Each row has a name. After each piece below comes the name of the row it's from, unless a question asks for something else. Each question is about the rows just above it. Places in a row count from 0.

[184  94 108 183 153 152] = Numuk
[128 128 128 123 128 123] = nilu
[131  53  88 143 179  93] = pugu
[124 130 128 123 125 118] = Kugu
[103 127 151 111 113  75] = menuf
[131  53  97 143 179  93] = Fimuv
[113 153 119 129 113  97] = sorob
[116 140 167 119 105 111] = zimaf
[159 101  81  77 149  96] = mene
[159 122  81  77 149  96] = Vak
Count of [128] in nilu: -> 4
Where in the named rows is [183]? -> Numuk, 3
Print row Vak. -> [159 122  81  77 149  96]
Print row pugu. -> [131  53  88 143 179  93]

[106  86 121 206 168 138 160  74  77 190] : kov
[182 187  48 158 102  81  89 106 149 160] : Vumuz
[203 209 181 108  89 102  63 139 163 209] : fomed
[182 187  48  81 102  81  89 106 149  66] : zibil
[159 128  84 215 151  88 146  81  96 197] : tifi
[ 88  92 154 131 237 153 110  72 160 133] : Tona
[ 83 115 185  37  83 194 124 187 134  52] : mas
[139 112 110 196 134 120 159 101  75 177] : litu
[108 141 164  36  33 180 121 208 126  50] : Kol
[135 147  49 126 147 113  98 108 164 134] : fod
[155 122  90 218 146  97 153  83  82 196] : Vif
[118 117 171  88  75 160 155 185  96  84] : bizeg
find: [118 117 171  88  75 160 155 185  96  84] -> bizeg
How many times does fomed hold [209]? -> 2
[72] is at row and place -> Tona, 7
[90] is at row and place -> Vif, 2
Print row Kol. -> [108 141 164  36  33 180 121 208 126  50]
How many times does zibil hold [182]? -> 1

[ 96 116 103  55  58 204] -> Tes
[117 146 146 103 117 146] -> dav
[ 88 223 134  81 103 226] -> boru
Print row boru. -> [ 88 223 134  81 103 226]
find: [ 88 223 134  81 103 226] -> boru
Times [117] occurs in dav: -> 2
[88] is at row and place -> boru, 0

[153 134 177 189 215 133] : falu
[199 126 137 187 210  84] : nozem
[183 243 138 208 220 131] : mure
[190 179 180 167 198 116] : bem
[168 114 188 194 198 128] : sipus
[161 112 200 200 196 133] : Fol
[167 131 181 202 189 117] : reguv
[188] is at row and place -> sipus, 2
Print row bem. -> [190 179 180 167 198 116]
find: [168 114 188 194 198 128] -> sipus
[179] is at row and place -> bem, 1

[ 86 117 152 211 227 187 138 125  77  97  98  96 114  91 106 129 140 165
 162 160 152 151 153 129 134 100  91  97]  bupin
[118 103 103 218 191 134  88 103 103  81 110  92  94  86 162 155 159 172
 181 134 162 144 162  76 162 123 162  70]  fena
[ 91  98  54 127 147 213 220 197 113 102  78 100 145 118 113  80 104 113
 131 157 143 153 165 155 156 121 130 123]  Kod
[ 91  98  54 127 147 213 220 197 113 102  78 100 145 118 113  80 104 113
 131 157 143 147 165 131 152 109 102 104]  refam
[118 137 202 218 191 134  88 123 103  81 110 102  94  86 133 155  94 165
  94 149 160 150 150 118 112 104  94  81]  berop
Which row holds [118 137 202 218 191 134  88 123 103  81 110 102  94  86 133 155  94 165
  94 149 160 150 150 118 112 104  94  81]? -> berop
How many times does fena hold [103]? -> 4
Print row bupin. -> [ 86 117 152 211 227 187 138 125  77  97  98  96 114  91 106 129 140 165
 162 160 152 151 153 129 134 100  91  97]
The row with [118 103 103 218 191 134  88 103 103  81 110  92  94  86 162 155 159 172
 181 134 162 144 162  76 162 123 162  70] is -> fena
Count of [94] in berop: -> 4

[113 157 106 139 157 157  47 147 146] = Rikod
[119 163  94 158 146 153  64 144 110] = nudu
[139 232 159 205  51 190  22 148 176] = deko
[113 158 120 169 120 158  72 120 158] = gade
[141 172 157 128  35 138  61 142 173] = leb
[185 136  98 158  93 183 102  71 153] = Gim
[136 190 143 175 120 121  56 116 135] = Dusin
Which row holds [185 136  98 158  93 183 102  71 153]? -> Gim
Where do [113 157 106 139 157 157  47 147 146] appear? -> Rikod
Times [121] occurs in gade: -> 0
How many times does Rikod hold [158]? -> 0
How many times does nudu hold [158]? -> 1
Row and place of [185] in the named rows: -> Gim, 0
find: [136 190 143 175 120 121  56 116 135] -> Dusin

[119 125 151 130 105 127 134 117 140 109 104 138 130 116 132 135 124 122
 130 128 129 130 146 124 118 121 123 125 129] : kif
[119 125 151 130 105 127 134 117 140 109 104 153 130 116 132 126 124 122
 130 104 104 130 146 124 104 121 123 125 129] : rimug
[115 125 135 144 119 121  97  84 113 122 131 176 139 135 116 153 112 129
 136 140  97 155 152 138 124 119 127 119 118] : Dabez
[106 109 147 140 122 123 142 121 112 138 126 138 131 126  99 104 164 111
 131  92 120 163 131 132  94  98 112 131 137] : namap
[101 125 137 140 106 138 132 138 145 107 110 117 127 108 140 140 139 123
 134 124 130 138 141 120 122 108 138 123 132] : Lafi
[143 133 132 143  86  94  25 106 113  74  97 160 134 129  99 170 108 150
 133 146 107 127  96 145 104  94 108 119  85] : Nule
find: [115 125 135 144 119 121  97  84 113 122 131 176 139 135 116 153 112 129
 136 140  97 155 152 138 124 119 127 119 118] -> Dabez
How many times does Nule hold [132]? -> 1
Row and place of [142] in the named rows: -> namap, 6
Times [104] occurs in rimug: -> 4
Where do [119 125 151 130 105 127 134 117 140 109 104 138 130 116 132 135 124 122
 130 128 129 130 146 124 118 121 123 125 129] appear? -> kif

[140 136  97 156 171 114 143 175 144 127 171 242 172 168  93  97  82 201
 116 217 157  88  76 182 153  83 147 101  96  88 124  36  33 178 111 193] : tope
[136 131 132 136 144 155 131  78  81 136  99 114  58  38 143 195 162  89
 176  64  85 192 135  85 120 195 120 172  93 179 136 225 245 106 195  68] : ledof
[118 124 127 117 104 101 123 176 177 115 153 183 198 222 115 140  95 162
  77 187 173  62 126 172 134  60 136  82 172  75 121  33  11 146  73 187] : Gol
[119 125 124 118 109 113 126 177 175 116 197 189 197 220 113 137 196 166
  80 192 172  65 122 173 135  60 113  83 168  75 120  32  11 149  75 188] : kilad
How many times does ledof hold [194]? -> 0
Print row kilad. -> [119 125 124 118 109 113 126 177 175 116 197 189 197 220 113 137 196 166
  80 192 172  65 122 173 135  60 113  83 168  75 120  32  11 149  75 188]
How many times does kilad hold [113]? -> 3
[196] is at row and place -> kilad, 16
The row with [119 125 124 118 109 113 126 177 175 116 197 189 197 220 113 137 196 166
  80 192 172  65 122 173 135  60 113  83 168  75 120  32  11 149  75 188] is -> kilad
Print row Gol. -> [118 124 127 117 104 101 123 176 177 115 153 183 198 222 115 140  95 162
  77 187 173  62 126 172 134  60 136  82 172  75 121  33  11 146  73 187]

[ 99 173 176  69 128 138 119 171  36 119] -> Veg
[112 152 142 105 127 178  84 137  37 125] -> ganog
[127 138 168 146 151  46 200 166 170 129] -> fas
[142 106  78 158 140 173  49  96  56 148] -> zazok
[143  99  69 154 135 181  55  87  83 135] -> gasi
[140 102  76  76 116 197  76  89  99 127] -> Rok
[136 124 137 181 171  78 115 150  42 167] -> kizet
[158  76  69 198 139 118 120  85 191 137] -> linep
[122 116  97  84  98 224  77  97 124 102] -> fub
The row with [ 99 173 176  69 128 138 119 171  36 119] is -> Veg
Count of [76] in Rok: -> 3

